One turning vector, and how many steps it has turned:
The counts run from 0 to 324.
[161  99 121 189 143 105 105 119  92 165 134 111 162  90 119 101 106 145
 118 128 162 152 151 133 140  99 155 138 139 137  90 176 106 134 135 107
 106 144 166 112  88 137 105 107 185 183 101 139 134 104  96  68 150 100
 157 129 112 121 113 114 108 195 154 133 147 127 105  95 132 116 105  95
 142 119  98 126 147 113 107]
292
[ 71 118 155 111 145 144 131 192 106  92 137 135 153 110 116 117 148 148
 137 125 124 112 114 160 177 119 155 133 125 170 149 133 106 164 119 152
 147 116 134 137 135 115 126  89 108 128 117 143  76 107 148 132  77 144
 178 157 139 121 119 133 105  97 146 118 114 123 201 151 169 131 129 104
 206 141 158 174 105 148 144]
103
[124 134 126  46  91 124  89 147 123 132 128 106 118 134 122 105 126 155
 117 153 102  98 150 116 159 108 113  97 163 191  78 118 116 102 132 113
 102 130  63 169 142 147 145 159  88 106 158 141 139 139 117 182 106  94
 124  95  98 103 103 135 128 121 143  85 146 175 140 132 100 131 124 107
  80 139 121 137 156 118 150]
161
[129 125 149 154 142 111 158 184  88 121  85 155 161 118 132  99 122 124
 118 110 145 123 119 171 177 116 164 116 142 194 138 127 109 123 122 155
 117 135 135  95 104 130 118  32 130 188 150 128 124 104  73 119 111 104
 157 166 123 114 114 123 109 144 141 121 116 146 138  74 144 117 128  70
 143 114 140 146 157 134 108]
79
[126 115 158 128 185 102 104 146 113 138 103 113 173 127 100  87 150 115
 118 147 170 153 155 144 158 104 138 137 153 140 127 166  96 158 132  96
 102 140 140 113  89 114  81  86 147 167  60 146 133 114 118 129 112 138
 167 148 129 118 126 145  66 168 158 140 121 151 110 103 156 107 118 112
 181 154 134 126 126  96 101]
305
[146 115 141  61  83 146 179 115 123 143 134 180 135 108 155 174  55 127
 118 150  60 101 131 115 143 102 108 140 159  78 164 128 162 137  74 122
 177 109 171 138 132 144  85 141 105 115 181 122 134 130 149 125 131 115
 110 164 108  92 107 122 115 123 125 147 145  73  98 148 123 120 137 135
 123 125 130 112  90 130 110]
237
[148 134 130 171 171  84 157 143  93 127 103 150 146 128 110  96 118 137
 112 107 160 128 148 153 153 129 150 106 128 158 112 112 110 109 106 125
 135 153 169  98  95 115 124  66 133 179 134 138 123 107  63 106 126 112
 138 153 127 124 119 134 128 167 122 135 100 143 106  63 158  92  99  85
 123 110 154 141 152 126 107]
74
[114 132 101  89 155 133 135 127 125 103 156 153 107  97 119 143  98 110
 158 182 147 106 146 143 118 128  88 129  97  81 123 128 123 133 111 142
 189 146 160 135 115 113  98 121 141 122  83 138  87 188 166 116 125 152
 131 158  95 104 116  91 101 181 117 153  97  81  96 120 126 110 130 167
 115 141 112 107 120 106 153]
210
[104 117 145  98  99 165 114 130 107 113 156 149 126 103  75 122  89 139
  95 122  73  77 178 100 131 169 142 121 139 145 117 103 127 100 130 118
  81 116  90 171 140 167 140 138 141 128 171 128  88 118 110 136 110 138
 131 134 110 113 104 143 157  62 141 108 141 134 109 160 150 152 112  80
  87 115  88 155 144 137 138]
138
[171 109 139  77  90 149 166 117 136 141 120 158 127 116 152 175 111 104
 139 110  69 111 150 139 148 118 119 108 157  72 144 165 143 148  65 126
 128 112 196 125 156 132 111 158  90 118 134 116 161  79 145 144 149 117
 108 154 121  91 113 149 133 115 129 128 156 113  96 139 118 154 136 147
 146 133 143 149 100 109 158]
244
[122 142  83  96 123 122 103 154 115 117 149 142 100 103 158 120 109 165
 141 198 171  92 121 127 140 104 109 124 104 156  92 112 124 131 139 142
 186 157 127 121 118 125 129 124 111 127 108 145  84 180 154 111 112 107
 127 126  96  89 106  72 111 189 118  99  89 124 162 109 102  89 133 151
  90 139 111 117 151 133 162]
193
[153 113 109 187 161 103 100 136  86 160 131 101 175  92 122 107 110 155
 123 121 160 167 136 137 144  86 156 139 146 129  97 168 108 138 127  92
 106 132 154 122 104 141 113 113 177 174  95 152 134 112 124  74 152  90
 148 135 116 128 110 120 122 207 139 158 155 116 121  94 122 109  96  97
 138 134 117 130 148 117 109]
291
[156 120 128 154 163 107 167 122 104 167 109 119 192 128 115 110  94 158
  93 114 146 144 140 115 161  78 140 109 144 158 124 132 134 119 113  85
 110 125 141 141  84 136 105  98 149 170 171 132 152  96  98 107 162  74
 148 148 133 115  97 135 110 183 143 148 155 141  92  75 139 121 110  68
 104 129 131 108 148 108  95]
57
[166 112 137 165 129  95 158 143 107 174 119 117 179 128 117 110  96 143
  84 114 139 130 138 124 166  87 151 108 157 179 110 141 129 130 122  90
  97 127 148 131  89 133  98  86 144 175 163 135 154  83  88 112 152  77
 147 160 141 107  95 125 108 166 145 112 153 148  88  81 124 129 123  69
 112 132 127 111 147 112 111]
58
[ 80 140 160 125 161 142 121 171  89  88 121 154 149  95 106 120 136 104
 167 104 114 132 140 178 153 154 170 117 102 150 150 147  76 134 115 174
 116 115 142 131 143 124 136  75 139 141 101 132  89 111 136 125 100 161
 167 156 122 136 126 140 130  87 147 136 128 106 180 142 183 146 123 100
 189 141 141 182 118 134 158]
105
[144  97 144 104  65 137 116  86 139 129 102 138 149  91 153  98  85 131
 114 124  87 124 125 117 126 141 157 163 168 118 141 192 145 137 109 137
 111  85 175 115 113 140  83 141 136 111 137 128 122  96 132 120 147  93
 146 136 144 111 126 147 121 132 151 119 159 144  95 165 104 135 115 145
 203 116  49 128  99 139 122]
22
[116 126 152  69 114 144  84 127 119 123 139 122 112 132  76 111 116 118
 115 131  89  81 187 116 131 166 148 102 141 150  94 117 103 107 126 107
  63 113  95 165 150 145 134 159 122 111 122 123 117 115 111 172 108 157
 127 112 114 113 111 159 144  66 139  86 155 173 100 152 141 168 105  94
 116 144 104 161 138 110 162]
144
[186  98 123 109  92 125 106  77 107 132 101 108 133 118 160 119 139 128
 135 111 100 155 146 143 154 119 171 125 170  97  94 201 115 134  90 110
  92 119 190 101 142 146 106 165 119 124  95 124 163  84 109 127 155 107
 104 116 117 113 124 147 153 171 140 124 165 136 108 137 102 131 100 134
 181 121 116 157 132  93 132]
266
[135 122 141  63 117 160 159 144 160 124 136 160 107 113 126 174 109  97
 138 181 104  84 150 131 129 136  98 115 126  85 144 157 144 157  99 142
 161 141 193 124 128 112 106 141 100 120 100 118 113 116 151 150 117 147
 135 168 123  82 118 113  94 130 126 116 113 118  85 156 126 139 161 172
 154 144 114 128 102 114 171]
224
[156 116 132 148 151  83 143  80 109 148 113 107 189 150  88  73 103 162
  82 129 152 135 156 114 154 107 142 132 157 152  97 117 134 123 100  84
 130 120 135 120  83 134  80 107 133 145 149 121 130 111  94 108 150 110
 144 144 132 120 115 137 105 187 151 138 113 147  66  79 136  98 109  90
 139 121 113 100 127 104  77]
55
[101 114 135 133 153 138 110 112  89 108 176 138 125 104  53 124  92 141
 122 118  99  81 195 113 116 176 140 118 113 122 116  97 109 101 104 124
  97 110 132 178 146 161 144 160 147 115 116 124  73 131 142 114 113 167
 134 126  99 119 119 156 180  73 122 138 135 103 107 132 174 146  81  88
  98 121 114 160 138 122 142]
132
[174 101 108 157 101 113 112  84  99 154 137 103 149 101 158 114 118 170
 127 113 112 142 132 127 143  91 164 122 162 118  91 179 115 143  95 101
 128 116 200 109 140 147 122 171 139 142 116 129 151  72 124  85 159  77
 108 117 114 108 111 140 156 178 131 120 159 117 117 116 110 102  96 117
 144 103 126 135 130 122 116]
271
[141 134 107 105 129 141 136 165 137 123 148 154  94  94 131 156 129  93
 180 176 147  96 133 157 138 124 112 114  85  95 114 162 103 147 132 161
 156 166 177 117 129 115 114 110 137 148  56 139 107 153 168 128 117 147
 142 157 110  83 106  96  98 168 111 109 123  95 120 135 116 130 149 161
 112 174 118 127 141 102 196]
207
[146 131 137 120 171  98 152 141 103 138  78 127 191 132 125 106 112 124
  95 103 123 152 148 141 154  95 137 100 144 162 138 139 129 139 108 106
 104 129 120 145  68 108  95  71 122 157 162 123 169 111  93 164 158 100
 150 146 139 132 115 147  92 167 158 155 146 172  93  95 148 129 113  77
 145 125 124 125 140  95 103]
62
[135 100 129 105  82 140 139  98 119 136 132 138 158  95 167 122  70 170
 109 134  90 127 107 115 133 114 140 172 167 111 158 159 147 150  80 116
 153  72 169 128 116 144  86 169 125  98 156 138 119 106 166  92 148  80
 142 139 123 103 109 129 133 147 135 139 153 105 124 144 115 101 119 137
 172 105  84 109  80 151 109]
18
[166 113 137 159 143  85 126  88 109 148 120 103 163 140  91  75 109 136
  89 126 154 118 163 110 140 118 152 124 162 144  90 143 118 121 112  74
 109 135 152 110  92 130  84 111 143 159 131 126 129  98  80  90 153 107
 132 150 148 106 113 125 114 183 136 133 126 139  59  79 121 108  96  92
 133 112 104 113 136 104  89]
54
[153 122 135  82 111 124 135  64  98 120 120 165 125 127 152 150  97 112
 135 116  79 135 165 137 133 133 142 128 164  48 136 141 126 112  50 118
 142 110 192 110 158 145  91 159 112  92 112 110 154 124 128 133 146 129
  92 143 103 120 120 150 155 141 115 160 148  91  79 127 120 122 100 144
 136 130 135 134  97  99 118]
248
[134 122 120  89 100 175 174 180 161 139 145 171 117  89 126 170  76 104
 126 172 106  72 128 117 138 126  96 128 115 109 150 138 170 148 121 151
 167 146 193 125 115 134 111 110 132 131 148 130 111 129 151 118 117 118
 147 177 124  72 103  86  90 129 126 118 124 103 102 158 117 131 164 148
 112 144  94 110 122 140 164]
218
[137 118 124 152 230 102 144 152 104 154 119 126 173 110  87 114 131 116
 128 133 160 156 180 150 148 110 123 123 118 131 141 152 105 142 107 101
 124 141 163 136  82 110 108  86 163 168  69 142 127 113 116 111 145 125
 161 149 106 143 129 144  84 167 149 169 111 127  94  87 170 112 108  99
 164 135 139 143 138  96 120]
307
[118 139  79  90 120 143 126 163 129 123 128 153  94  80 145 133  77 131
 120 194 153  89 124 142 127 135 110 121 101 149 107 136 132 116 146 169
 167 149 143 115  99 123 130  94 140 134 140 139  98 169 119 117 119 109
 137 131  97  98 114  64  89 173 137 103  95 135 121 125 108 112 148 154
 110 123  64 114 157 135 168]
197
[139 130 150 146 171  79 142 139  90 129 118 114 171 165 104  74 157 146
 128 124 174 143 129 151 172  85 147 115 155 170  99 120  97 134 103  93
 144 143 150 119 118 100  89  93 118 165 103 139 119 102 112 122 123 115
 141 145 134 113 117 140 117 178 126 126 116 136 121  57 138  88 103  91
 144 135 182 143 124 107 109]
71
[141 104 131  67 111 118 118  85 119 137 104 121 163 119 185 125 111 157
 134 124  80 163 133 131 152  93 133 113 184  98 118 183 130 149  83 110
 131 100 170 123 119 132  98 176  98 102 134 116 188  98 148 153 159  89
  92 114 118 129 115 162 131 164 153 152 168 141 112 150 109 118 113 143
 184 115 131 153  99 103 108]
263
[139 138  95  92  99 112  76 139 102 117 121 140  88 114 144 108 109 158
 126 160 143  94 130 135 148 130 133 112 122 174  72 117 108  89 144 149
 129 149  91 108 134 149 149 117 130 144 142 141 109 159  88 129 109  97
 116 102  84  95 103  91 136 173 131  88 109 150 146 116  82 107 117 132
  71 121  89 138 181 116 146]
176
[163 104 124 112 107 121  83  99  96 133  96 109 174  96 177  96 108 146
 109 129 110 176 122 144 158  84 165 148 187 135 118 186 131 142 135 112
 101 111 108 104  96 147  89 115 149 135 140 142 168 120 113 114 143  77
 127 112 125 135 109 133  93 185 165 142 175 146 138 135 123 104 113 104
 179 125  87 126 131 108  86]
279
[138 140 123 141 195  84 150 127  92 132  97 125 162 143 105 101 142 108
 135  97 152 146 164 165 167 122 138  92 129 144 118 146 106 113  94 117
 111 139 163 124  78 110 119  85 132 157 114 122 157 108  85 142 160 118
 135 143 123 134 120 158 125 173 145 154 120 161  95  66 160 120 101  91
 142 135 156 144 148  87 121]
68
[ 67 118 142 102 146 165 122 156 100  97 148 157 156  90  96 125  84 144
 113 116  84 113 152 126 135 145 144 130 128 146 159 110 127 131 118 141
 132  83 103 166 118 148 134 122 132 106 157 138  73 119 163 133  84 157
 167 150 118 142 113 135 123  51 143 151 141 126 150 170 197 140 124  83
 160 125 113 152 107 158 129]
120
[167 109 137  86  64 144 130  93 105 146 109 154 150 112 187 134  82 161
 111 133  77 147 118 125 162  83 152 136 177 103 136 161 147 139  85 110
 128  96 140 124 147 150  95 143  97 108 183 128 176  98 137 120 127  80
 108 138 124 110 112 134 132 139 137 134 171 105 137 139 106 114 126 119
 140 119 124 124  96 131  88]
258
[170 120 151 149 109 106 142 124 109 160  89 115 178 138 115  87 115 129
  81 131 144 124 142 115 163  86 155 114 163 185 102 145 119 125 126  87
 105 134 128 119  88 134  88  73 138 177 156 133 146  83  76 122 128  84
 152 155 157 105 104 121  88 159 147 117 161 157  92  89 118 111 124  73
 126 128 122 119 151 118  97]
59
[132 124  86 120 129 153 157 164 133 140 169 166 109  94 120 171  95 118
 162 180 143  81 124 133 122 128 107 119  87  92 124 136 131 133 117 139
 184 155 188 139 125 128 124 128 142 140 105 140  92 151 168 101 127 122
 138 171  98  67 102  80 109 174 102 128 112  77 107 119 128 115 136 152
  88 154 120 108 127 129 177]
212
[153 127 141  79 110 148 150 137 132 116 137 162 109 123 110 172 106  75
 166 153 106  98 142 139 139 122 123 129 122  49 140 147 118 137  80 130
 143 134 172 129 158 131  82 131 132 133  92 127 127 140 165 135 132 151
 125 173 115  88 109 127 114 145 104 130 155  63  82 130 131 140 132 166
 122 171 129 128 102 101 161]
227
[163  97 115 174 143 107 107 110  99 151 122 116 167 103 117  77 111 151
  98 149 152 139 153 129 125 107 160 147 155 137  99 172 125 141 140 108
 122 141 162  91  76 142  99 101 168 183 114 142 121 108  87  76 139 102
 157 135 126 123 127 116  96 184 156 133 121 141  95 103 138  93 113  99
 164 113  89 130 147 127  90]
293
